Here are some numbered points:
[0.92 0.86 0.24 0.78 0.92 0.94 1.03 0.86 0.97 0.83 0.87 0.81 0.89 1.81
 0.91 0.83] 0
[-1.14 -0.81 -0.65 -0.56 -0.37 -1.08 -1.13 -0.76 -0.92 -0.80 -0.69 -0.59
 -1.02 -0.72 -0.36 -0.59] 1
[-0.39 -0.71 -1.04 -0.52 -0.81 -0.34 -0.55 -0.88 -0.29 -0.79 -0.71 -0.74
 -0.19 -1.17 -0.90 -0.96] 2
[-1.45 -1.47 -1.73 -1.38 -1.36 -1.60 -1.22 -1.73 -1.54 -1.54 -1.39 -1.57
 -1.33 -1.65 -1.78 -1.56] 3
[-1.31 -0.96 -1.29 -0.82 -0.76 -1.30 -1.32 -0.98 -1.20 -1.11 -1.06 -0.68
 -1.34 -0.89 -1.39 -0.64] 4
[-1.76 -1.44 -1.16 -1.43 -1.31 -1.65 -1.62 -1.23 -1.78 -1.56 -1.52 -1.24
 -1.74 -1.39 -1.52 -1.37] 5
[-0.30 -0.15  0.70 -0.02  0.08 -0.19 -0.12 -0.26 -0.13 -0.19 -0.25 -0.04
 -0.17  0.23  0.47 -0.07] 6
[-0.33 -0.59 -0.95 -0.57 -0.69 -0.32 -0.30 -0.53 -0.59 -0.68 -0.58 -0.64
 -0.23 -1.03 -1.03 -0.68] 7
[ 0.27  0.18  0.17  0.10 -0.23  0.32  0.24  0.35  0.30  0.26  0.32  0.24
  0.33  0.27  0.39 -0.08] 8
[-1.41 -0.85 -0.55 -1.09 -0.99 -1.24 -1.26 -1.26 -1.27 -1.24 -1.10 -1.17
 -1.33 -0.73 -0.91 -1.14] 9
[-0.36 -0.01 -0.22  0.11  0.21 -0.27 -0.20  0.09 -0.26 -0.30 -0.14  0.13
 -0.37  0.11  0.44  0.19] 10
[ 0.22  0.36  0.58  0.24 -0.13  0.25  0.21  0.37  0.06  0.19  0.29  0.18
  0.18  0.62 -0.14  0.45] 11
[-0.53 -0.25 -0.02 -0.23 -0.57 -0.41 -0.37 -0.19 -0.44 -0.33 -0.27 -0.32
 -0.52  0.03 -0.23 -0.53] 12
[-0.45 -0.13  0.75 -0.19  0.00 -0.43 -0.55  0.00 -0.52 -0.41 -0.32  0.02
 -0.58  0.88  0.24  0.34] 13
[2.16 2.10 1.54 2.24 3.11 2.12 1.99 2.33 2.08 1.98 2.30 2.51 2.18 2.56
 2.44 2.68] 14
[-0.89 -0.94  0.45 -0.89 -0.95 -0.93 -0.96 -0.90 -0.86 -0.93 -1.04 -0.90
 -0.89 -0.33  0.09 -0.93] 15
[-1.12 -1.09 -0.62 -1.13 -0.98 -1.11 -1.21 -0.88 -1.07 -1.02 -1.07 -0.99
 -1.08 -0.85 -1.18 -0.85] 16
[-0.89 -0.87 -1.40 -0.73 -0.91 -0.57 -0.83 -0.89 -0.56 -1.14 -0.98 -0.70
 -0.67 -1.55 -1.31 -1.05] 17
[ 1.43  1.22 -0.75  1.42  0.72  1.59  1.65  0.75  1.82  1.29  1.46  1.17
  1.71  0.36  0.31  0.53] 18
[ 0.07 -0.29 -1.03 -0.15 -0.25  0.25  0.18 -0.48  0.32  0.07  0.13 -0.15
  0.24 -0.40  0.15 -0.55] 19
[-0.21 -0.32  0.05 -0.65 -0.89 -0.24 -0.32 -0.80 -0.46 -0.22 -0.31 -1.00
 -0.30 -0.43 -0.39 -0.89] 20
[-0.41 -0.33 -0.63 -0.21 -0.62 -0.39 -0.39 -0.30 -0.12 -0.32 -0.18 -0.16
 -0.32 -0.78 -0.68 -0.48] 21
[ 0.23  0.18  0.17  0.20 -0.24  0.15  0.10  0.10  0.27  0.44  0.24 -0.01
  0.28 -0.11 -0.22 -0.04] 22
[2.10 1.59 0.39 1.88 2.59 2.14 1.91 1.88 2.24 2.03 1.79 2.03 2.16 1.71
 0.27 1.88] 23
[ 0.15  0.35  0.42 -0.10 -0.12  0.26  0.02  0.16  0.07  0.36  0.26  0.01
  0.19  0.39  0.00  0.19] 24
[-1.74 -1.41 -1.25 -1.33 -1.66 -1.66 -1.68 -1.61 -1.59 -1.42 -1.39 -1.54
 -1.71 -1.68 -1.41 -1.65] 25
[-0.36 -0.06  0.04 -0.25  0.04 -0.42 -0.47 -0.21 -0.36 -0.14 -0.23 -0.16
 -0.55 -0.17  0.24 -0.05] 26
[-0.74 -1.11 -1.19 -1.20 -0.86 -0.75 -0.80 -1.19 -0.72 -0.87 -0.75 -1.06
 -0.80 -0.70 -0.98 -1.01] 27
[ 1.54  0.77 -0.53  0.74  1.66  1.26  1.50  0.62  1.33  1.34  1.23  0.92
  1.26  1.35 -0.40  1.24] 28
[-0.20 -0.42  0.53 -0.48 -0.19 -0.26 -0.50 -0.56 -0.28 -0.14 -0.29 -0.46
 -0.46  0.06  0.00 -0.16] 29
[-1.10 -1.10 -0.38 -1.05 -1.00 -1.11 -1.20 -0.81 -1.05 -1.06 -1.09 -0.88
 -1.20 -0.55 -1.07 -0.60] 30
[ 0.74  0.52  0.55  0.37 -0.25  0.85  0.62  0.29  0.56  0.56  0.38 -0.06
  0.74  0.13  0.30  0.00] 31
[ 1.34  0.91 -0.43  0.95  0.50  1.38  1.47  0.85  1.36  0.99  0.89  0.76
  1.44  0.31  0.79  0.42] 32
[0.77 0.09 0.40 0.01 0.13 0.52 0.74 0.26 0.12 0.33 0.07 0.20 0.53 0.39
 0.16 0.34] 33
[ 0.43  0.40  1.13  0.15 -0.29  0.52  0.24  0.26  0.47  0.48  0.22  0.03
  0.44  0.73  0.60  0.27] 34
[-0.80 -1.46 -1.00 -1.33 -1.28 -0.79 -0.88 -1.50 -0.51 -1.34 -1.26 -1.50
 -0.76 -1.41 -1.30 -1.41] 35
[-0.23 -0.40 -1.00 -0.63 -0.42 -0.16 -0.42 -0.59 -0.10 -0.58 -0.56 -0.46
 -0.24 -0.86 -0.64 -0.44] 36
[-1.10 -1.32 -0.98 -1.20 -1.15 -1.20 -1.10 -1.20 -1.19 -1.34 -1.32 -1.11
 -1.10 -0.79 -0.33 -1.18] 37
[1.40 1.80 0.81 2.06 2.17 1.59 1.43 1.95 1.75 1.85 1.88 2.14 1.54 1.19
 0.45 1.98] 38
[-0.11 -0.26 -1.33 -0.12 -0.15 -0.20  0.16 -0.44 -0.15 -0.41 -0.31 -0.30
 -0.05 -0.80 -1.04 -0.48] 39
[ 0.05  0.69  1.21  0.79  0.40  0.17 -0.10  0.74  0.10  0.60  0.57  0.30
 -0.02  1.00  0.62  0.43] 40
[-0.57 -0.41  0.37 -0.42 -0.55 -0.57 -0.60 -0.37 -0.85 -0.64 -0.54 -0.31
 -0.62 -0.53 -0.50 -0.34] 41
[-1.09 -1.19 -0.87 -1.11 -0.65 -1.01 -0.72 -1.12 -0.89 -1.19 -1.06 -0.90
 -0.93 -0.53 -0.08 -0.95] 42
[-0.52 -0.69 -0.43 -0.53 -0.17 -0.65 -0.38 -0.42 -0.44 -0.61 -0.59 -0.38
 -0.62 -0.59 -0.60 -0.48] 43
Which five points above are nearest to each new point by angle, seen from the average point of the numbered points? Their numbers follow each, nearest first.
[-0.17 -0.35 -0.59 -0.57 -0.40 -0.20  0.06 -0.29 -0.20 -0.15 -0.40 -0.39
 -0.36 -0.93 -0.72 -0.45] 7 36 2 17 21
[-0.19 -0.20 -0.61 -0.01  0.33 -0.03 -0.23  0.13  0.06 -0.07 -0.35  0.02
 -0.01 -0.99 -1.02 -0.06] 39 21 36 7 17
[-0.31 -0.52  0.00 -0.47 -0.44 -0.24 -0.33 -0.47 -0.24 -0.46 -0.54 -0.46
 -0.30 -0.52 -0.18 -0.48] 15 35 37 42 9
[-0.97 -1.09 -1.09 -1.11 -0.96 -0.95 -0.94 -1.32 -0.86 -1.21 -1.07 -1.10
 -1.02 -1.20 -1.29 -1.24] 3 25 27 35 5
[0.72 1.14 0.99 1.42 1.09 0.81 0.72 1.32 0.87 1.08 1.17 1.17 0.68 1.37
 1.77 1.42] 14 0 38 40 8
[-0.19  0.33 -0.27  0.45  0.83 -0.24 -0.43  0.40 -0.31  0.19  0.29  0.70
 -0.25 -0.45 -0.63  0.58] 38 23 14 28 10
[-1.14 -1.07 -1.53 -1.03 -0.82 -1.18 -1.00 -1.22 -1.13 -1.15 -0.97 -1.05
 -1.15 -1.60 -1.60 -1.09] 3 17 25 5 4
[-0.38 -0.10  0.03  0.07  0.25 -0.31 -0.57  0.04 -0.24 -0.17 -0.26  0.19
 -0.34  0.26 -0.18  0.17] 13 10 40 26 6
[-0.37 -0.23  0.10 -0.47  0.08 -0.40 -0.38 -0.36 -0.37 -0.25 -0.27 -0.48
 -0.26  0.00 -0.08 -0.25] 29 26 15 13 41
[-0.73 -0.85 -0.84 -0.75 -0.59 -0.62 -0.59 -0.82 -0.57 -0.76 -0.72 -0.55
 -0.72 -0.21  0.15 -0.62] 42 37 1 9 27
[-0.53 -1.09  0.06 -1.01 -0.90 -0.79 -0.64 -0.86 -0.70 -0.88 -0.96 -0.88
 -0.63 -0.62 -0.02 -0.87] 15 37 42 9 30
[-0.69 -0.47 -0.02 -0.63 -0.75 -0.84 -0.66 -0.45 -0.86 -0.65 -0.62 -0.74
 -0.73 -0.37 -0.17 -0.65] 15 9 30 37 16
[ 0.11  0.32  0.03  0.40  0.09  0.07  0.01  0.47  0.15  0.27  0.21  0.27
  0.07 -0.10 -0.39  0.42] 38 23 14 11 22
[-0.28 -0.13 -0.42  0.05 -0.01 -0.27 -0.32 -0.20 -0.26  0.04  0.16  0.12
 -0.20 -0.43  0.00 -0.13] 10 26 38 14 18
[ 1.19  0.83  0.49  0.26 -0.03  1.05  1.00  0.44  0.91  0.98  0.58  0.24
  0.89  0.12  0.17  0.24] 31 22 32 33 18
[ 0.35  0.57  0.74  0.53  0.28  0.29  0.15  0.51  0.26  0.52  0.44  0.47
  0.29  0.78 -0.08  0.57] 11 24 40 38 14
[-0.33 -0.39 -0.37 -0.60 -0.66 -0.30 -0.33 -0.52 -0.64 -0.33 -0.41 -0.72
 -0.35 -0.88 -0.81 -0.67] 7 35 3 25 2
[-0.75 -0.49  0.38 -0.40  0.35 -0.74 -0.54 -0.16 -0.76 -0.66 -0.51  0.17
 -0.72 -0.24  0.43  0.15] 26 13 41 10 6
[-0.31 -0.46 -1.07 -0.22  0.16 -0.39 -0.28 -0.45 -0.40 -0.44 -0.42 -0.13
 -0.23 -0.99 -0.77 -0.25] 39 36 17 7 2
[-0.26 -0.19  1.18 -0.27 -0.56 -0.45 -0.34 -0.17 -0.35 -0.19 -0.40 -0.69
 -0.56  0.44  0.29 -0.50] 29 6 13 12 15
[0.49 0.51 0.93 0.79 1.03 0.42 0.49 0.85 0.51 0.52 0.61 0.72 0.49 0.48
 1.48 0.96] 14 0 38 40 8
[-0.48 -0.76 -0.75 -0.57 -0.27 -0.45 -0.07 -0.72 -0.33 -0.68 -0.68 -0.68
 -0.36 -0.13  0.57 -0.64] 42 37 15 27 1
[-0.03 -0.17 -0.56 -0.24 -0.15 -0.08  0.10 -0.31  0.17  0.02  0.13 -0.44
  0.07  0.38 -0.43 -0.39] 28 19 18 0 32
[-0.47 -0.98  0.39 -0.98 -0.91 -0.57 -0.50 -0.82 -0.79 -0.80 -0.92 -0.87
 -0.58 -0.20 -0.04 -0.95] 15 37 42 9 20
[-1.21 -0.91  0.24 -1.02 -0.91 -1.21 -1.29 -0.77 -1.27 -1.01 -1.16 -0.72
 -1.29 -0.77 -0.73 -0.62] 30 9 16 41 5
[-0.15 -0.01  0.58  0.04  0.05 -0.23 -0.14  0.13 -0.21  0.09 -0.14  0.00
 -0.22  0.27  0.08  0.15] 40 6 11 13 34
[-0.13 -0.11  0.03 -0.44 -0.49 -0.12 -0.33 -0.16  0.04 -0.14 -0.17 -0.22
 -0.11 -0.04  0.63 -0.19] 6 34 26 8 29
[-0.05  0.06 -0.46  0.12 -0.22  0.05  0.29 -0.27  0.08  0.11  0.11 -0.35
 -0.06 -0.50 -0.22 -0.41] 19 18 32 22 31
[-0.64 -0.46  0.51 -0.27 -0.11 -0.45 -0.58 -0.15 -0.59 -0.44 -0.44 -0.32
 -0.60 -0.26  0.25 -0.07] 26 29 41 15 13
[ 1.05  0.87 -0.09  0.61  0.28  1.12  1.30  0.61  1.14  1.09  1.11  0.39
  1.18  0.11  0.98  0.44] 32 18 31 8 23
[2.14 2.11 2.89 2.11 3.12 2.00 1.98 2.15 2.02 2.21 2.36 2.54 2.09 2.97
 2.46 2.75] 14 0 38 23 11
[-0.91 -0.74  0.33 -0.74 -0.71 -0.79 -0.78 -0.55 -0.76 -0.77 -0.85 -0.74
 -0.77 -0.10 -0.29 -0.57] 15 30 9 41 16
[-0.31 -0.12  1.77 -0.29 -0.11 -0.34 -0.44 -0.28 -0.44 -0.14 -0.37 -0.18
 -0.33  0.75  0.88  0.17] 6 13 29 26 40
[-0.74 -0.89 -1.30 -0.74 -0.48 -0.82 -0.75 -0.69 -0.59 -0.71 -0.63 -0.61
 -0.68 -1.26 -1.30 -0.89] 17 3 7 4 27
[ 0.26  0.61  0.67 -0.03 -0.19  0.29  0.02  0.14  0.13  0.42  0.39  0.31
  0.23  0.13 -0.16  0.42] 24 11 22 34 31
[-0.16 -0.18 -0.47  0.04 -0.53 -0.19 -0.30 -0.01 -0.21 -0.02 -0.30 -0.16
 -0.24 -0.46 -0.50 -0.13] 21 7 39 17 2
[-0.21 -0.13 -0.73 -0.32 -0.40 -0.33 -0.34 -0.25 -0.36  0.02 -0.20 -0.40
 -0.52  0.37  0.33 -0.19] 26 10 12 42 13
[0.49 1.17 0.63 0.96 1.05 0.75 0.43 0.79 0.81 0.83 1.04 0.99 0.61 0.21
 0.11 0.81] 38 23 14 0 18
[-0.11  0.00  1.26 -0.02 -0.24 -0.14 -0.12  0.10 -0.10 -0.06  0.05 -0.15
  0.00  0.74  0.70 -0.17] 6 34 40 13 24
[-0.20 -0.16 -0.78 -0.07 -0.04 -0.28 -0.32 -0.17 -0.06 -0.40 -0.32 -0.15
 -0.15 -0.95 -0.84 -0.19] 39 21 36 7 17
[ 0.20 -0.12  0.85 -0.23 -0.76  0.20  0.30 -0.23  0.07  0.05 -0.05 -0.51
  0.05  0.20  0.32 -0.44] 34 31 24 8 6
[1.87 2.22 1.59 2.33 2.87 1.92 2.50 2.33 1.85 1.83 1.95 2.70 1.98 2.82
 3.53 2.78] 14 0 38 23 8
[-0.87 -1.11 -1.10 -1.00 -0.61 -0.99 -0.96 -0.99 -0.83 -1.28 -1.04 -0.88
 -0.93 -1.33 -1.34 -0.86] 3 5 17 25 16
[-0.72 -0.47  0.61 -0.72 -0.34 -0.73 -0.77 -0.46 -0.77 -0.54 -0.53 -0.39
 -0.84 -0.48 -0.05 -0.27] 41 15 30 1 29
